[[-17.7  28.4  15.3 -27.9]
 [-45.9  14.7 -18.4 -14.0]
 [-27.9  -3.5 -13.4 -55.0]
 [ -7.4  27.0  12.1 -13.1]]
=>
[[-17.7  28.4]
 [-45.9  14.7]]

[[-20.5 -14.7]
 [  1.4 -24.9]
 [-58.7  17.6]]
=>
[[-20.5 -14.7]
 [  1.4 -24.9]]

[[-27.7 -34.4 -34.9  45.0]
 [-33.2 -42.0 -43.6  53.4]
 [ 51.6  54.1  42.5 -45.4]
 [ 29.2  58.5 -54.1  37.2]]
=>
[[-27.7 -34.4]
 [-33.2 -42.0]]

[[-17.8  45.4   4.1 -19.0]
 [ 20.5 -24.5  39.4   4.1]
 [ 68.1 -13.3  11.2  19.0]]
=>
[[-17.8  45.4]
 [ 20.5 -24.5]]

[[-15.5 -24.1   3.4 -44.4]
 [  6.8  11.9 -46.5  22.0]
 [-10.0 -40.3  -7.1  -9.4]
 [  0.0 -11.5 -57.2   0.0]
 [  3.4   0.0  40.1  17.8]]
=>
[[-15.5 -24.1]
 [  6.8  11.9]]

[[  2.1   0.4   2.3   0.1]
 [-16.5 -18.2 -10.4  64.2]
 [  1.2   2.1  -2.2   0.0]]
=>
[[  2.1   0.4]
 [-16.5 -18.2]]
---
[[ 54.5  11.2  -9.0   8.0]
 [-16.5 -26.3 -24.6 -33.0]
 [ -2.6  28.1  23.3  17.1]]
=>
[ 54.5 -26.3  23.3]

[[ 14.9 -69.4  -2.2 -27.5]
 [-22.4  52.2 -28.8   4.3]]
=>
[14.9 52.2]

[[-59.4  41.3 -64.0  -2.9  64.4]
 [ -0.9  42.2 -53.0 -20.5  -3.9]
 [ 40.7  -9.8  15.2  -5.6 -38.3]
 [ 24.5   9.8 -14.5 -19.8 -23.5]
 [-60.4  27.6 -51.6  -7.4  61.9]]
=>
[-59.4  42.2  15.2 -19.8  61.9]

[[-14.7 -46.8  17.2 -39.1]
 [  2.1  50.2 -23.7  32.5]
 [  4.9  50.3 -27.1  31.0]
 [  8.7 -54.2 -24.6  13.1]
 [ 21.6 -19.6  -7.0 -57.2]]
=>
[-14.7  50.2 -27.1  13.1]

[[ -8.8  23.5   8.2 -43.0]
 [ 21.8  -7.3  66.1  -7.9]
 [ 18.6  16.6  21.7 -30.2]
 [  5.3   1.1  51.1 -18.8]]
=>
[ -8.8  -7.3  21.7 -18.8]

[[-69.5  -4.4  38.3  -8.8   3.3]
 [  7.2   1.7  16.3 -34.6   3.3]
 [ -6.9  18.7 -35.7  33.0  12.1]]
=>
[-69.5   1.7 -35.7]

[[-39.2 -23.0 -52.1 -51.7]
 [ 52.5 -57.5  22.1  34.5]
 [ 21.9  -4.1 -23.5 -22.1]
 [ 57.0 -40.4 -66.6 -70.9]
 [ 54.9 -37.9 -63.5 -68.8]]
=>
[-39.2 -57.5 -23.5 -70.9]
